Named moves, each a turn or a mirror, and the order they were made in; the first pair answered
q331 (before -> after):
[ 32  26  24  24  -6  -2 -23   1 -73  57 -45  51  33  16  -5 -20   0 -37
  -8]  ->  [-29 -22  27  15  -6 -58 -12  32 -11  -2  -4  50  51 -11 -37 -44  18 -46
  32]
[  1 -30  24  30 -17   5  -5   7  38   5 -13  10  15   3 -10 -42  15 -30
  26]  ->  [ 28  -1  20  33 -11  31  -9  -7   6  36 -35  11   3  18   4 -29   5 -25
   2]
[-18   1 -14 -25  47  40 -16  58  49 -41  21   3  25 -59 -19   1   2  50
   2]  ->  [ 27  38 -15 -15  52  82 -28  38   5   5  -9   2   9 -36   3  22 -14  55
 -32]
[-18 -46  30  22  28 -48  -1  52  50 -45  50 -12 -11  -7 -45  -4 -25  -6
  -5]  ->  [ 65  18  24  39  29  26 -15  12 -28  32   6 -14 -39  27  -2  29 -49   3
 -63]
q831 (before -> after):
[ 26  -9  26  11  -6  40   8 -27  27 -17 -30 -45  -3 -17  -4  39 -18  12
 -15]  ->  [-27   1 -29  -5 -30  -1  -3 -47   2 -14  -9  20  21 -51 -39 -14  -9  -8
  -7]
[ 13 -18  51 -16   0 -20 -11  -2 -10 -10  -1  -5   8   2   3   4 -22  -1
 -23]  ->  [  5  -2  15 -21  -4 -30 -25 -11 -24 -17  14  29   7  -5  -3 -24 -27   0
 -14]
[-66  -9  -1   7 -48 -29  14 -12 -15  20 -26 -23  -5 -50 -43 -34 -18 -27
 -29]  ->  [ 16  68 -44  28  13  30 -24  10 -21 -18  -1 -28 -57  -3   5 -29 -47  27
 -17]
q682 (before -> after):
[-55 -61   2 -14 -29 -30  23  23 -12 -40  14  -1  14 -26 -24 -10  37  36
 -17]  ->  [-22 -55  21  -5  -2   4  24  42   8 -58  12 -41  -6   1   2  14  31  59
 -15]
[-20 -27  10   5   1  17  19 -11  24  -3 -12 -33  -1  -2 -10   9  28 -10
   3]  ->  [ 31 -16  26   8  24  13   8   5   5  -4  -7 -32 -16  19   0  18   4  -6
  -4]
[ 54  -7  51  21  22  30   4  24  21  -9 -13 -58 -23  47  45  52 -15  11
 -11]  ->  [ 70   8  47   1   1 -37 -17  13 -60  21  -3  38  10  33   4   3 -48 -33
 -38]
Now pairs of rows:
Each pair is two moves apart.
[-11 -24  27  28  21 -31  -2  67  56 -56   1 -63  -8  31   3   3 -26  18
  38]  ->  [-30 -22   6  27  18 -41  -4  66  59 -60   9 -41   1  18  -9 -17 -20  16
  47]  q831 then q682
[-30  44 -68   8   8  61   4 -38 -74  17 -30  22  -1  16  20  -3  -9  17
 -27]  ->  [ -5   0  11  10   0  54  22 -28 -74  43 -61 -24   3  29  27  42 -19  -3
 -52]  q831 then q682
[ 10  62 -36   2   6   8 -24   8 -12 -33  20  40 -18  22   6 -28 -23  35
  31]  ->  [  2 -17  55   7 -12  21  11  19  30  -7 -25 -54 -17  26  24  51   1  15
  12]  q682 then q831
[-20 -44  17 -37  15 -31  13  12   1 -60  28 -50 -29 -26 -13  13 -22 -21
   7]  ->  [-21 -12  -7 -39 -19 -23   8 -32 -71   9   1  -4 -11 -37 -27   2 -27 -47
 -32]  q331 then q831
[ -5 -13  14  24 -16  13 -18  18  20  -1 -27 -35  -2 -34  11   5  14  11
  -7]  ->  [ 10   3  -2  29  -1  21 -25  24  17  -8 -19 -29 -10 -20  18   3   8  21
  -5]  q831 then q831
[ -2  -3  -6  -6  17   3  -4  36  51 -37  10  -7  -1 -14   2  17  -2  13
  25]  ->  [ 16  -9  19  -3  22  -7  -4  39  42 -33   9  -8  -6  -7   2  25 -15   7
  14]  q831 then q682
[ 16  48  14  17  -1  30  -8 -24  -7  29 -33   6 -10  22  18   1  20  28
 -20]  ->  [-44  -6  29  -1 -26 -25  12 -23  27  21 -22  13  24  -9 -15 -16  41   6
  -4]  q831 then q331
[-62 -19  14  -1 -28   4  43 -26 -12  48 -32  -8  23 -20   0   4  52 -30
  -9]  ->  [-40 -31  29   6   2  20  45   7  33   8 -25 -55  -1  -3  24  31  50   0
  12]  q682 then q331
[  0 -15  26 -15 -11 -19 -10 -50 -34  30   1  42   6  16   7 -21   6  -5
 -37]  ->  [-21 -29  19  -5   5  35   9 -40  24   8  -9 -27 -17  20  32  10  32  29
 -15]  q682 then q682
[ 13   7  10  37  19 -12   1   4 -56  34  -9  41  15  -8  24 -28 -11 -41
 -19]  ->  [-41 -11 -11  45  16  41  21  -3  22  15 -25 -32   0 -16  36  -2  36  -9
   8]  q682 then q682
